X = [147 124 151 118]
X[0] -> 147
X[-2] -> 151

m =
[[137 132 119 137 137 115 133 121 133 130 123]
 [112 129 122 140 136 116 138 126 136 124 133]
 [156 130 121 125 125 129 130 130 119 123 125]
 [104 126 133 136 138 117 125 117 144 138 127]
 [128 129 127 128 128 128 128 128 127 128 128]
 [127 130 126 129 130 128 129 128 127 129 126]
 [102 125 138 124 125 136 123 131 131 131 133]
 [133 131 134 121 130 134 117 123 128 142 117]]
m[0,0]: 137
m[7,3]: 121
m[5,2]: 126
m[2,5]: 129
m[4]: [128, 129, 127, 128, 128, 128, 128, 128, 127, 128, 128]
m[5,1]: 130
m[4,9]: 128
m[5]: [127, 130, 126, 129, 130, 128, 129, 128, 127, 129, 126]
m[0,1]: 132
m[2,7]: 130
m[:, 0]: [137, 112, 156, 104, 128, 127, 102, 133]
m[:, 9]: [130, 124, 123, 138, 128, 129, 131, 142]
m[5,3]: 129
m[:, 10]: [123, 133, 125, 127, 128, 126, 133, 117]
m[3,0]: 104
m[4,4]: 128
m[1]: [112, 129, 122, 140, 136, 116, 138, 126, 136, 124, 133]
m[5,6]: 129
m[7,2]: 134
m[:, 1]: [132, 129, 130, 126, 129, 130, 125, 131]
m[:, 7]: [121, 126, 130, 117, 128, 128, 131, 123]
m[3,8]: 144
m[1,8]: 136
m[6,0]: 102
m[0,4]: 137
m[3]: [104, 126, 133, 136, 138, 117, 125, 117, 144, 138, 127]
m[1,5]: 116
m[2,10]: 125
m[3,5]: 117

x =
[[137 128 133 132 110 148 117 109]
 [124 133 124 109 121 112 126 152]
 [138 139 115 113 121 133 112 130]
 [142 142 127 111 112 122 112 124]
 [150 145 108 117 117 108 149 134]]
Indices start at 0.
(0, 0) => 137
(2, 6) => 112
(4, 7) => 134
(1, 5) => 112
(3, 6) => 112
(1, 3) => 109
(3, 2) => 127
(3, 7) => 124
(2, 0) => 138
(0, 5) => 148
(3, 4) => 112
(0, 4) => 110
(0, 3) => 132

W =
[[112 134 107 118 151 108 149 133 147 138 114]
 [136 137 113 104 116 109 130 124 131 112 122]
 [138 142 125 131 116 128 127 104 151 111 107]
 [133 147 105 105 126 103 150 138 140 126 120]
 [140 140 125 131 115 130 130 106 149 109 104]
 [140 144 114 106 106 118 131 110 125 109 117]
 [144 141 121 125 115 128 138 108 145 109 112]
 [127 145 105 107 136 104 153 143 142 128 114]
 [143 144 110 105 106 109 133 112 129 108 112]
 [142 141 108 104 111 103 136 119 131 110 114]
 [142 147 108 108 115 114 148 105 145 111 110]
 [134 133 130 139 117 133 128 103 152 112 108]]
W[0][0] -> 112
W[:, 9] -> [138, 112, 111, 126, 109, 109, 109, 128, 108, 110, 111, 112]
W[:, 7] -> [133, 124, 104, 138, 106, 110, 108, 143, 112, 119, 105, 103]
W[1][3] -> 104
W[0][4] -> 151
W[4] -> [140, 140, 125, 131, 115, 130, 130, 106, 149, 109, 104]
W[10] -> [142, 147, 108, 108, 115, 114, 148, 105, 145, 111, 110]
W[7][5] -> 104
W[0][2] -> 107
W[6] -> [144, 141, 121, 125, 115, 128, 138, 108, 145, 109, 112]
W[:, 0] -> [112, 136, 138, 133, 140, 140, 144, 127, 143, 142, 142, 134]
W[:, 3] -> [118, 104, 131, 105, 131, 106, 125, 107, 105, 104, 108, 139]
W[9][4] -> 111
W[1][7] -> 124
W[10][9] -> 111
W[3][7] -> 138
W[5][3] -> 106
W[4][3] -> 131
W[8][8] -> 129
W[:, 2] -> [107, 113, 125, 105, 125, 114, 121, 105, 110, 108, 108, 130]
W[0] -> [112, 134, 107, 118, 151, 108, 149, 133, 147, 138, 114]
W[:, 4] -> [151, 116, 116, 126, 115, 106, 115, 136, 106, 111, 115, 117]
W[0][6] -> 149
W[:, 5] -> [108, 109, 128, 103, 130, 118, 128, 104, 109, 103, 114, 133]
W[9][8] -> 131
W[1] -> [136, 137, 113, 104, 116, 109, 130, 124, 131, 112, 122]
W[9] -> [142, 141, 108, 104, 111, 103, 136, 119, 131, 110, 114]
W[1][8] -> 131
W[2][1] -> 142
W[11][2] -> 130
W[6][10] -> 112
W[7][8] -> 142
W[5][10] -> 117
W[3][8] -> 140
W[3][2] -> 105
